In the rows, zero is written as 128.
Rotation paths and how fast each direction turns (degrees a step)
Each turn is a multiple of 5 degrees from 10 to 175, or 0.
Each row of a path follows its step; steps can be skipped.

step 5: [130 125 147 123 124 137 128 129 121 128 103 124 127 130 126 124 145 132
 139 123 127 125 122 125 145 130 124 130 120 128 129 121 122 134 132 114
 122 124 139 143 128 126 122 133 117 140 144 115 124 141 138 128 136 131
 127 118 130 136]
step 15: [126 126 125 124 126 114 118 155 125 133 124 139 137 135 131 124 115 131
 143 125 142 113 123 135 130 122 133 127 128 129 135 128 120 136 113 136
 115 128 128 130 137 130 128 136 116 125 122 125 127 119 122 124 133 132
 148 122 139 135]
step 16: [115 144 140 118 125 126 121 126 120 118 135 132 125 119 123 122 130 129
 125 123 115 113 132 143 121 125 147 133 124 136 120 134 127 123 131 124
 127 152 122 142 140 129 117 124 124 133 130 128 119 129 119 129 126 116
 133 123 130 120]
step 18: [127 133 129 136 136 127 110 136 129 122 113 133 133 128 127 131 128 127
 143 119 139 120 129 137 143 115 123 130 121 133 137 127 124 149 139 129
 137 113 122 113 132 121 130 130 125 134 123 124 130 131 129 129 130 109
 140 124 144 134]
step 21: [115 128 133 130 124 124 129 143 130 123 121 129 114 116 136 111 120 123
 138 125 130 124 114 141 140 128 127 131 121 144 131 119 125 142 137 121
 128 120 140 128 152 127 135 138 119 116 135 124 131 139 126 131 121 120
 129 127 131 127]
step 24: [128 128 125 133 121 132 124 132 121 136 127 133 131 122 143 128 125 128
 123 129 129 107 123 148 130 115 136 138 132 144 120 117 132 142 124 124
 145 133 134 119 140 126 137 130 124 128 134 116 118 134 114 114 128 136
 136 126 138 130]
step 27: [129 131 125 131 137 125 113 139 126 127 134 126 130 117 131 138 132 114
 142 128 143 122 119 140 123 114 116 131 130 127 125 117 132 135 122 135
 133 130 138 121 138 132 122 131 110 134 117 117 128 139 126 118 125 135
 119 127 135 110]
step 30: [117 131 132 128 141 136 126 145 133 130 129 126 132 113 128 142 123 130
 132 122 130 111 126 134 141 133 132 141 126 127 131 117 125 134 130 130
 134 122 118 132 126 138 131 138 104 127 116 136 121 135 119 131 109 134
 127 130 140 127]
[127 129 131 127 126 125 125 129 130 129 124 127 130 132 128 128 129 126
 129 128 125 129 126 127 128 127 131 129 128 125 131 132 127 130 130 129
 127 127 127 128 125 129 132 128 124 128 135 127 130 126 131 132 129 127
 130 130 130 129] -> 140
[125 126 127 130 129 130 130 126 127 128 124 129 125 126 127 128 130 124
 128 124 127 126 128 126 130 130 128 127 129 128 129 129 126 133 130 128
 129 123 127 129 126 129 126 132 129 128 127 133 134 127 127 130 127 129
 127 125 127 127] -> 90
[131 133 126 128 128 126 126 126 127 129 126 129 125 132 128 131 130 127
 128 128 130 128 127 128 127 126 126 129 128 127 129 128 130 131 127 124
 132 132 127 128 128 128 131 122 128 126 125 133 131 129 129 127 129 125
 127 126 128 126] -> 45
[127 132 129 125 130 132 128 125 129 129 127 126 131 129 128 128 128 129
 126 129 125 124 129 129 130 131 130 125 133 130 131 129 130 129 131 128
 130 129 124 124 126 126 127 127 128 129 128 129 124 131 127 126 128 128
 129 127 133 131] -> 175

step 0: [139 128 139 125 129 131 131 137 122 132 135 120 123 135 119 111 137 127
 128 127 135 122 122 125 128 141 124 133 126 122 134 132 133 145 128 121
 144 122 129 122 126 126 115 117 130 125 124 132 121 124 119 125 125 122
 140 108 129 118]
step 2: [127 125 121 134 122 135 119 118 132 135 144 135 127 120 138 116 132 134
 139 132 131 131 119 123 138 133 131 125 120 121 130 125 114 122 121 134
 131 127 133 134 119 122 122 133 134 129 125 143 124 134 110 137 129 126
 114 137 133 132]
step 4: [126 129 127 129 118 131 116 131 129 141 126 127 131 140 114 135 126 137
 119 123 129 133 128 133 115 121 131 122 129 136 135 118 135 122 131 132
 129 123 134 134 111 124 134 127 116 137 118 118 139 131 112 119 126 120
 128 126 141 118]
step 9: [123 120 127 125 121 139 129 128 125 140 116 125 127 128 115 145 117 129
 131 118 123 125 122 133 116 136 124 130 119 131 131 128 137 124 136 141
 125 133 134 123 114 133 130 122 127 128 138 128 145 118 126 125 138 127
 125 115 122 117]
step 11: [117 128 129 127 127 126 135 140 112 135 126 121 142 132 129 117 136 131
 143 132 124 122 122 130 137 125 130 130 120 124 124 114 123 122 131 132
 123 132 128 124 130 133 119 121 123 126 125 131 113 133 146 138 134 122
 135 112 127 137]
step 18: [134 136 134 121 126 130 129 128 131 129 135 134 123 144 125 128 132 130
 119 137 133 135 133 124 124 134 129 121 130 123 137 135 144 135 131 133
 138 120 122 115 117 117 127 119 132 116 123 116 113 114 122 122 131 121
 114 132 129 125]
step 23: [128 127 131 127 116 131 130 129 121 128 129 128 128 129 117 130 139 134
 125 122 127 130 122 127 143 132 120 127 137 121 149 135 136 127 133 121
 135 121 136 130 112 130 124 120 134 138 129 118 121 117 122 124 129 120
 113 110 130 134]
step 27: [129 127 128 144 120 134 111 116 123 146 128 127 139 134 121 124 128 131
 122 119 129 125 117 130 122 128 129 133 119 124 137 125 127 142 132 139
 111 132 137 127 118 123 126 127 126 126 135 126 134 119 130 130 126 124
 135 141 133 118]
[128 126 128 127 128 123 128 131 128 127 128 131 123 132 127 127 130 126
 129 128 129 129 128 125 128 127 126 129 123 131 124 126 126 129 128 124
 126 126 130 126 128 126 130 127 125 126 124 128 126 128 128 127 128 123
 127 128 127 126] -> 100
[128 124 123 130 127 128 130 131 130 130 129 128 128 125 127 130 129 126
 128 133 125 131 130 129 130 125 127 128 131 129 128 129 128 127 132 130
 129 132 130 127 131 127 127 130 128 124 125 128 131 125 125 129 130 127
 130 128 130 125] -> 65
[126 130 130 130 127 127 124 129 128 128 129 127 127 128 129 131 129 132
 128 126 131 129 128 130 124 127 128 128 130 129 126 132 128 132 126 132
 128 130 128 130 127 127 133 127 126 121 130 125 128 125 129 123 129 127
 128 127 128 129] -> 125
